Rows swapped in pairs by one turn or mirror: which row each one swaps with
The rows were stretched afterwards, more along some directions than others.
golid: [-1.03  1.63 -1.63  0.18  2.60 -0.53 -1.28 -3.18 -3.45  1.93  1.96  1.15
  1.61 -2.12  0.19 -1.19  2.08  0.60  0.23 -0.69  1.13 -1.16]
med: [ 2.82 -0.92 -0.50 -1.93 -1.47  0.64 -2.64 -0.60 -0.88  1.10 -3.82 -0.01
  3.74  0.60 -2.83 -0.23  2.12 -0.74  0.60  2.74  1.23  0.84]
gab: [-0.25  2.24  0.07 -1.67 -0.63  1.11 -1.04 -0.09  1.66 -0.63 -2.15  3.06
 -1.85  0.27  1.29  0.37  0.81 -0.73 -2.36 -0.78  0.48  1.05]
kub: [ 1.11  3.23 -1.18  0.36  0.62  0.95 -0.77  1.18 -2.26  0.97 -0.22  4.11
  2.86 -2.41 -1.01 -2.90  1.09  0.95 -0.61 -1.48 -0.96  4.07]
falug: [-0.76 -0.15 -0.05 -1.19  0.77 -1.59 -0.78 -2.72 -0.99 -0.33 -2.30  1.40
 -1.29  0.34 -1.37 -1.22  2.49  0.94 -1.06 -1.06  1.09  1.58]
zit: [ 0.33  2.47  0.40 -3.46  1.08  1.15  1.21 -1.69 -2.04 -0.69  0.48  3.38
  1.40 -0.69 -0.36 -0.02  2.10  0.86 -1.93 -1.06  0.19 -1.41]
nipi: [ 2.54  0.57 -0.71  1.62 -2.15 -0.08  1.17  1.05 -1.26 -1.63 -1.14  1.55
  2.21 -2.55 -3.38 -1.91  1.39  1.01  0.12  0.64  1.78  3.77]
gopof: [ 2.47  2.06 -0.43 -1.87  2.24  2.28 -0.66 -0.56 -3.21 -0.58  0.59  3.75
  2.13  1.36 -1.26 -0.87  2.55  0.36  0.59 -0.90  0.90  2.21]
Vumo: [ 2.05  0.39 -0.65 -0.71 -0.46  0.37 -4.25 -2.11 -2.75  1.54 -2.54 -0.17
  4.36 -0.04 -1.29 -1.09  3.18 -1.82 -0.02  3.41  2.05  0.06]
Zoru: [ 0.17  0.80 -0.12 -3.23  0.99  1.55 -2.13 -0.62 -1.67  0.90  1.39  3.60
  2.98  0.26  0.95  0.47  2.58  0.18 -2.45 -0.25  0.96 -1.65]
dega: [ 0.68 -0.16 -0.14 -0.38  0.02  0.04 -3.50  0.29  2.17  0.77 -2.68  3.82
 -0.23  0.94  1.43  0.10 -0.05 -1.81 -3.05  0.44  2.78 -0.03]
lag: [ 2.34  0.46  0.18 -1.38  0.05  1.79 -4.81 -2.19 -2.38  1.79 -1.46  0.80
  4.26 -0.66 -0.79 -1.45  3.04 -1.13 -0.11  2.54  1.92  1.20]
Ber: [ 0.06  2.19 -1.05 -0.27  2.16 -1.38 -0.36 -2.79 -3.88  0.65  2.47  0.48
  3.92 -0.53 -1.55 -0.02  1.38 -0.39  0.46  0.00  1.03 -1.97]
tezu: [ 2.09 -1.31 -0.69 -0.92  0.45  0.89 -4.87 -0.95 -1.91  1.20 -2.47  0.72
  3.12  0.42 -0.46 -0.53  2.02 -1.88 -0.31  2.38  3.04  0.73]
puz: [ 0.09  0.55 -2.49  0.59  2.37 -1.85 -1.65 -1.41 -3.53  1.52  1.55  1.51
  2.08 -1.53 -0.72  0.20  0.86 -0.34 -0.14 -1.42  0.82 -0.40]
baki: [ 2.41  1.42 -1.06 -1.07  0.40  1.34 -1.72  1.50 -1.44  0.22  0.36  5.40
  2.78 -0.32 -1.52 -2.39  0.64 -0.73 -0.45 -1.08 -0.32  2.63]
Tugoz: [-2.19  1.12  1.39 -0.75  1.55 -0.65 -1.53 -2.49 -0.92  0.42 -1.94  1.64
 -0.88 -0.22 -0.19 -2.41  2.15  0.50 -0.53 -1.19  1.41  0.80]
Votad: [ 1.75 -0.99 -0.35 -1.97  0.42  0.10 -4.52 -1.25 -2.02  0.40 -2.23  1.34
  2.72  0.82 -0.96 -0.35  2.77 -1.63 -1.15  2.83  3.25  0.50]
mov: [ 0.08  1.16 -1.16  0.23 -0.43 -1.12  1.12 -1.40 -1.30 -1.21 -1.22  1.91
  1.08 -2.02 -3.24 -2.21  3.50  2.07  0.07  0.31  1.17  2.56]
por: [ 3.09  2.81 -1.33 -1.55  2.28  1.77 -1.20 -1.19 -2.61 -0.05  0.32  3.58
  3.14 -0.19 -1.68 -2.18  3.50  0.83  0.98  0.92  0.68  2.81]
vareb: [-0.75  0.35  0.49 -0.43 -0.07 -2.24 -2.17 -3.15 -0.33  1.87 -2.80  0.39
 -1.47  2.33 -0.47 -0.77 -0.46 -1.56 -0.83 -1.39  2.95  0.17]
Dap: [ 0.76  3.06 -1.07  0.39  1.60  1.05 -1.81 -2.59 -3.78  2.01  2.17 -0.17
  4.96 -1.25 -0.50  0.28  1.14 -0.58 -1.27  0.16 -0.33 -1.07]
pagin: [-1.07  3.02 -0.67  0.25  2.31 -0.50 -1.12 -1.72 -4.76  1.08  2.19 -0.82
  2.89 -1.33 -0.72  0.03  1.81 -1.56 -0.35  0.75  0.02 -2.12]
Fas: [ 1.64  0.77 -1.06 -0.05 -1.36 -0.71  1.72 -1.23 -0.18 -0.90 -1.46  2.53
  1.87 -2.29 -3.22 -1.14  2.97  2.35 -0.25  1.56  1.44  2.38]
seno: [ 0.37  0.17 -0.84  1.26 -2.00 -2.71  0.17  0.81 -0.02 -0.31 -0.28  0.64
  0.62 -0.43 -2.43 -0.87 -2.56 -1.12 -1.18 -0.87  2.08 -0.14]
rulir: [ 1.95  2.87 -1.20 -2.13  3.09  2.63 -1.14 -0.53 -3.68 -1.73  1.80  3.98
  3.14  0.86 -0.42 -0.84  3.72  0.76  0.90 -0.08  1.22  2.17]
feku: [-0.94  1.43 -1.15 -2.50 -0.57  0.38 -0.53 -1.50 -0.67  1.74 -2.01  1.04
  2.89 -0.34  0.45  0.93  3.14  1.56 -1.75  2.11  1.23 -2.26]
Dukev: [-0.62  2.53  0.07 -0.01 -1.52  0.66 -3.05 -0.93  0.96  1.16 -2.75  1.91
  0.25 -0.11  1.88  1.07  0.60 -1.31 -2.86  1.00  2.43 -0.23]
lofu: [ 1.95  0.10  0.10 -2.42 -0.44  0.39 -3.80 -2.59 -1.67  0.08 -2.73  1.34
  2.96  0.76 -0.90 -0.99  2.46 -1.21 -0.13  2.96  3.85  0.37]
Nasi: [-0.81  1.05  0.77 -1.59  0.37  1.23 -1.21 -0.88 -1.71  1.56  0.22  0.76
  2.26 -1.90  0.39 -0.22  2.02  0.76 -3.52  0.07  0.21 -0.95]
Kegi: [ 0.12 -0.19  1.15 -1.34 -0.01 -0.81 -1.67 -1.48 -0.85  0.18 -1.92  1.94
 -0.67  2.18 -1.37 -0.04  0.87 -0.62 -0.63 -2.10  2.50  1.00]
Dufi: [ 0.94  2.04 -1.12  1.46 -1.29 -0.22  1.81  0.40 -1.40 -1.45 -1.29  1.97
  0.60 -1.94 -2.18 -2.34  1.19  1.99  0.52 -0.27  2.08  3.99]
Rebof: [ 0.51  0.58 -1.71  1.19 -1.66 -2.08  0.60  0.69 -0.62 -0.06  0.79  0.55
  1.08 -0.20 -1.44  0.55 -1.27 -1.00 -0.61 -0.43  0.71 -0.86]
velir: [-0.25 -0.03  0.20  1.77 -0.92 -1.90  0.89  0.84 -0.32  0.62  0.76  1.19
  0.66 -0.36 -2.14 -0.94 -2.83 -0.60  0.08 -1.73  2.57 -0.50]
Magu: [ 2.02  1.77  0.00 -1.62  0.64  0.43 -2.62 -2.84 -2.38  0.40 -2.42  1.79
  2.03  0.60 -0.56 -1.41  1.49 -1.48  0.40  2.02  3.83  0.17]
vetuk: [ 0.12 -0.19 -1.72  2.14 -1.68 -2.96  1.04 -0.04 -1.54  0.10  0.65 -0.24
  1.39 -1.19 -2.75  1.02 -2.13 -0.84 -1.29 -1.45  1.20 -1.06]
riza: [ 1.57  0.49 -0.86  0.19 -1.36 -1.25  2.24 -1.02 -0.30 -1.11 -0.98  0.91
  0.30 -2.33 -3.31 -1.93  1.67  2.55 -0.73 -0.32  1.21  2.70]
tel: [ 1.42  1.60 -0.85  1.14 -1.39 -1.01  1.86 -0.99 -1.45  0.10 -1.03  0.65
  1.18 -1.22 -2.64 -2.80  1.80  2.18  0.82 -0.04  1.01  3.44]
tepe: [-1.37  1.57 -0.29 -2.23  0.51  1.37 -1.33 -0.95 -1.88  1.08 -0.40  2.07
  2.99 -1.48  0.89 -0.08  3.23  0.94 -2.91  0.47 -0.24 -1.04]
gido: [ 2.66  2.14 -0.77 -1.31  1.73  1.18  0.21  0.08 -2.84  0.34  0.53  3.45
  2.93  0.02 -1.54 -1.24  3.42  0.84 -1.41  0.41  0.77  2.13]
tuli: [-1.00  1.17 -0.04  1.19 -0.72 -0.27 -2.88  0.70  1.46  1.21 -2.19  1.75
 -1.35  0.26  2.01 -0.49 -2.22 -1.97 -2.79 -0.57  2.20  0.13]
museb: [ 0.64  0.49 -0.32  1.44 -1.53 -0.58  1.24 -0.17 -0.42 -0.41 -1.60  1.38
  1.01 -1.78 -3.14 -1.21  2.15  1.82  0.30  0.38  2.83  2.42]
bivo: [-0.21 -0.10 -0.69  1.87 -2.54 -2.08  0.07  1.45  0.21  0.38 -0.45  1.28
  1.74 -0.47 -2.65  0.97 -1.55 -1.33 -1.44 -0.37  2.22 -1.14]
vuv: [-0.40  3.05 -1.02 -0.87  2.60 -0.16 -0.22 -1.72 -3.25  1.53  3.16  1.60
  2.93 -0.55 -0.72 -0.28  0.78 -0.07 -0.64 -1.36 -0.73 -2.08]
taru: [-1.29  0.06  1.00 -0.39  0.23 -1.17 -1.29 -2.83 -1.58  0.37 -1.47 -0.40
 -0.91 -0.56 -1.89  0.17  1.33 -0.18 -0.83 -1.11  1.25 -0.01]
kore: [ 3.70  3.05 -0.47 -1.07  1.21  2.68  0.68  0.50 -1.52 -0.91  0.79  4.26
  3.70 -1.20 -1.46 -2.12  2.73  1.65  0.12  0.16  0.45  3.62]
Bopo: [-1.15  4.09 -1.28 -0.17  1.84  0.64 -1.74 -3.06 -3.87  1.61  1.23  0.57
  3.10 -0.63  1.01  0.86  1.79 -0.80 -0.86  0.98  0.65 -2.39]
Gofup: [ 0.78  0.70  0.87 -2.88 -0.29  1.67 -0.34 -1.15 -0.72  0.33  0.16  1.92
  2.17 -1.05  0.05  0.18  1.53  0.82 -2.83 -0.35  0.73 -1.07]
Topon: [-0.16  1.47 -0.31 -2.38  0.78  1.71 -0.59  0.25 -1.78  0.31  0.67  2.82
  2.33 -0.22  0.99  0.10  3.05  0.71 -2.04 -0.09  0.62 -1.43]
difu: [-0.22  1.31  0.14 -0.22 -1.22  0.06 -2.49  0.72  1.52  0.80 -2.84  4.04
 -0.74  1.46  1.26  0.28 -0.75 -1.08 -3.27 -0.01  3.84  0.56]
dapag: [-0.73  0.24 -1.16  2.11 -1.37 -2.80  1.35  0.03 -1.95 -0.01  1.17  0.30
  1.77 -1.44 -1.92  0.20 -1.01 -0.03 -1.27 -0.95  2.52 -1.35]
Kulo: [ 0.30 -0.36 -0.79  2.47 -1.22 -1.37 -0.54  2.02  0.58  0.67  0.59  1.22
  0.65 -0.67 -1.45 -0.21 -3.13 -1.76 -1.56 -1.68  2.21 -0.62]

kore pairs with Ber
kub pairs with puz
Magu pairs with zit
mov pairs with Kulo
por pairs with vuv
gopof pairs with Bopo
pagin pairs with gido
Rebof pairs with tel
baki pairs with golid
lofu pairs with Gofup
Kegi pairs with Dukev

